Each path is a new rotation, seen through one point. The rows after it are directions, each followed by how far the rotation turns it, in degrees per step (0 if it stays put).
Each turn is a multiple of 5 degrees from 10 to 175, or 0.
Each row of a path follows its step; steps can be skipped.
Rotation 1:
step 0: -2.53, -0.87, 0.84, -1.61, 1.12, 0.29, 2.97, 2.98, 2.96, -3.23, 0.28, 0.65, -0.79, -0.95, 3.04, 1.67, 0.96, -3.34, 1.99, 1.29, 1.79, -2.28, -2.64, 1.20, -0.47, -2.69, 0.62, 1.18, -1.50, 2.73, -0.33, 0.30, -2.93, -0.84, -0.79, -0.42, -1.16, -2.25, -2.01, 1.78, -0.60, 4.01, 1.33, -0.33, 0.13, 0.81, -1.67, -0.94, 2.94, 1.25, -1.43, 3.75, 1.87, -1.66, -1.93, -0.86
step 1: -1.17, -1.84, -0.44, 0.82, 2.66, -1.88, 1.41, -1.63, 4.47, -2.93, 1.28, 0.46, -0.42, -0.94, 0.83, -1.80, 0.08, -2.13, -0.33, -1.86, -1.48, 0.13, 0.74, 3.11, -2.81, -0.12, -2.69, -0.21, -1.32, -0.26, 1.58, 0.21, -1.97, 1.68, -2.85, -1.47, -0.68, -1.08, -2.97, -4.21, 0.87, 1.35, -0.90, -0.96, 1.76, 2.95, -0.95, 0.62, -1.21, 3.00, 2.68, 1.86, 4.37, -1.05, -0.28, -0.25
step 2: -1.55, 1.69, -0.04, -1.01, 0.36, -2.11, -3.59, 3.23, 2.57, -2.32, -0.33, 0.83, 2.26, 1.69, -0.77, -1.53, 0.54, 0.38, 0.03, -2.00, 1.47, -1.53, -2.96, -0.28, 1.76, -0.79, -2.04, -0.03, 0.03, -3.02, -1.44, -0.60, -0.93, 2.14, -3.59, 1.83, 0.31, 0.21, -1.65, -1.81, 1.34, 1.74, 0.45, -1.06, -1.11, -0.02, 3.26, 2.52, -3.28, 0.73, -0.17, 3.13, 3.73, -2.40, 0.48, -3.30
step 3: -3.41, 0.50, 0.51, 0.61, 3.93, -1.17, -0.25, 4.42, 1.39, -0.25, 2.86, -1.65, 1.83, -1.86, 1.40, -0.19, 1.30, -1.57, 0.64, 0.39, 1.13, 1.02, -1.06, 0.99, -0.11, -1.78, 3.38, -1.98, 0.42, -0.25, -0.33, 1.08, 0.92, 0.64, -1.10, 0.02, 0.22, 1.98, -2.32, 2.26, 3.64, -2.50, -0.59, -3.33, -1.14, -0.69, -1.97, 4.29, -2.95, -0.24, -0.69, 1.00, 1.70, -3.11, -2.32, -0.18
step 4: -1.87, -2.14, 1.81, -0.14, 3.42, -1.17, -0.77, 2.35, 5.10, -3.31, -2.42, 0.13, 0.45, 1.76, 2.18, 0.72, 0.17, 0.30, 1.11, -2.57, 0.68, -1.09, 1.38, -0.33, 0.14, -2.04, 0.18, -0.41, -0.53, -3.34, -0.93, 1.89, -0.33, 0.23, 2.76, -1.31, 2.98, 2.48, -2.53, 0.06, 3.63, -0.09, 3.39, -0.24, 0.29, 1.24, -2.00, -0.91, 0.10, -0.50, 2.28, -1.70, -0.33, -0.43, -3.49, 1.33
step 5: 1.58, 0.57, -1.77, 0.93, 1.09, -1.52, -1.44, 1.33, 3.08, -4.93, -3.48, -2.34, -0.30, 0.23, 1.16, -0.15, -2.66, -2.21, 3.68, -0.94, -1.82, -4.18, -3.65, -0.32, -0.56, 0.21, 0.28, -0.98, 0.44, -1.03, -0.30, -0.75, -1.64, -1.90, -0.79, -3.36, -1.06, 0.54, -0.47, 1.38, 2.84, 1.70, -1.32, -0.66, 1.89, 0.80, 0.62, 0.87, -0.41, -2.19, 1.69, -0.07, -0.78, -4.03, 0.85, 1.80
step 6: -1.04, 4.33, -2.37, 0.48, -1.72, -1.63, -0.32, -0.83, 3.56, -0.35, 2.31, 0.86, 1.69, 1.88, 3.23, 0.72, -1.83, -2.44, 0.97, -1.15, 0.18, -0.49, -3.08, 1.96, -2.33, 2.59, -0.67, 0.37, -3.82, -1.92, 1.06, -1.74, -0.51, -0.69, 0.00, 0.75, 0.83, 2.93, -3.43, 2.62, 1.88, -0.75, -1.80, 3.28, 0.85, -0.39, -1.01, 2.74, -0.59, 0.43, 1.94, 1.53, 1.10, -1.44, -1.09, 2.01
step 7: -0.95, 4.09, 0.82, 1.07, 0.64, -0.34, 0.72, 5.04, 0.05, -5.51, 1.96, -0.23, 0.41, 2.17, 1.57, 1.85, 0.46, 0.27, 1.31, 0.12, 1.23, -2.61, 0.22, 3.34, -2.15, 1.92, -1.72, 2.62, -2.00, -2.48, -0.10, 0.63, -0.15, 1.16, 0.17, -1.81, -0.23, 2.12, -1.15, 0.44, 1.03, 1.97, 0.64, 0.56, -0.52, -1.67, -1.98, 0.37, 0.40, 2.60, -4.52, -1.80, 2.38, -0.03, 0.09, -1.08
step 8: 0.27, -0.30, 2.78, 2.41, 0.98, -3.63, 1.69, 4.61, -0.41, -3.08, 0.41, -0.03, 4.02, -1.52, 1.33, 0.15, 1.06, -4.40, 0.00, 0.92, -3.03, 0.20, -2.03, 2.80, -0.70, -0.57, 0.60, -0.55, -0.30, 1.65, -0.48, -2.18, 1.03, 0.01, -1.96, -2.61, 0.39, 0.84, -4.21, -1.41, 1.25, 0.83, 2.47, 2.50, -0.09, 1.30, -0.64, -1.45, 0.31, 1.99, 1.31, -1.74, -0.17, -1.26, 0.89, -1.93
step 9: -0.01, 0.14, 2.61, -0.34, 1.47, -0.72, 0.45, 0.94, 5.11, -1.34, -1.71, 2.55, 0.93, -0.35, 1.74, 0.56, 3.08, -4.10, 2.32, -1.88, 3.40, 0.48, -1.03, 2.80, 0.83, 1.20, -3.23, -2.72, -1.19, 1.85, -3.26, -0.43, 0.86, 1.38, -2.34, -1.88, 2.44, -0.85, 0.75, 0.61, 2.08, 2.40, -0.77, 2.39, -1.78, 1.67, 1.94, 2.54, 0.73, 0.10, 1.21, -0.21, 0.97, -0.13, 0.82, -0.43
step 10: 3.83, 0.21, 0.59, 1.58, -2.33, 1.13, -0.58, -0.04, 3.13, -2.74, -0.44, -0.24, 2.37, -0.95, 1.08, 2.07, 0.50, -0.44, 1.24, -1.48, -1.90, -1.72, 0.07, 2.98, -1.64, -0.99, 0.79, -1.63, -1.83, 0.03, -1.14, 3.32, 1.72, 1.49, -3.46, -0.82, 2.10, -0.04, 0.37, -0.91, 1.61, -0.06, -0.08, -2.15, 1.21, -0.02, -0.09, 6.50, -4.36, 1.39, -0.70, -0.43, 2.18, -0.69, -1.04, -0.53
step 11: -0.50, -1.81, -0.59, 1.43, -1.18, 0.02, 1.15, 1.60, 1.45, -2.06, 0.52, -0.86, 1.49, 2.43, 2.98, -0.17, 0.84, -1.04, 1.19, -0.87, -0.43, -3.53, -3.64, -1.38, -0.02, -5.14, 1.90, -0.56, -2.59, -1.22, 0.40, 0.43, 2.35, 3.59, -0.71, 2.86, 1.07, -0.08, -2.68, 4.33, 1.69, 0.48, 3.71, 1.81, -0.91, 1.27, 0.71, 2.40, -0.41, 0.05, -1.41, 0.05, 1.81, 0.65, -1.38, -1.74
-0.79, 0.06, -0.26, -0.14, 0.24, -0.42, -0.11, 0.36, -0.07, 0.12, -0.60, -0.02, -0.65, 0.32, -0.23, -0.25, -0.89, 0.25, 0.40, -0.32, 0.26, -0.18, -0.19, 0.05, -0.13, 0.62, 0.39, -0.30, 1.03, -1.15, -0.63, -0.09, -0.34, 0.08, 0.20, -0.07, -0.80, 0.76, 0.23, 0.49, -0.31, -1.46, 0.37, 0.31, -0.06, -0.36, -0.17, -0.57, -0.74, 0.43, 0.56, -0.26, -0.07, -0.89, -0.41, 1.06 -> 35
0.24, 0.36, -0.27, -0.04, 0.65, 0.01, 0.21, 0.19, -0.51, -0.37, 0.10, -0.78, -0.68, 0.38, -0.14, -0.24, 1.09, -0.09, 0.78, -0.27, 1.15, -1.15, -0.04, 0.57, -0.22, -0.11, -0.18, -0.32, 0.76, 0.46, 0.08, -0.09, 0.09, 0.71, 0.35, -0.23, -0.64, -0.50, 0.91, 0.39, 0.36, 0.34, -0.61, -0.20, -0.16, -0.36, 0.45, -0.44, 0.38, -1.09, -0.76, -0.10, 0.89, -0.11, 0.11, 0.23 -> 160
0.22, 0.08, -0.70, 0.88, -0.45, 0.85, 0.34, -0.83, 0.39, -0.34, 0.25, -0.14, -0.82, 0.17, 0.16, -0.91, -0.54, 0.64, 0.78, -0.51, -0.17, -0.56, -0.02, 0.54, -0.09, -0.44, 0.31, 0.52, -0.83, 0.09, 0.80, -0.81, -1.11, -0.20, -0.01, 0.42, -0.76, -0.27, -0.05, 0.44, -0.57, 0.55, 0.74, 0.65, 0.39, 0.20, -0.32, 0.42, -0.05, 0.23, -0.24, 0.51, -0.20, -0.07, -0.34, 0.19 -> 65
-0.38, 0.34, -1.37, -0.53, -0.53, 0.38, -0.51, -0.12, 0.67, -0.50, 0.29, -0.91, 0.35, 0.18, 0.94, 0.76, 0.38, 0.10, -0.09, 0.21, -0.52, 0.18, 0.08, -0.07, -0.03, 0.64, -0.38, 0.42, 0.06, -0.18, 0.19, -0.72, 0.42, 0.05, 0.57, 0.14, -0.46, 0.43, -0.34, 0.02, 0.14, 0.29, -0.45, -0.31, 0.20, -0.27, -0.32, -0.85, 0.55, -0.61, -0.26, -0.64, -1.63, -0.41, 0.06, 0.33 -> 45
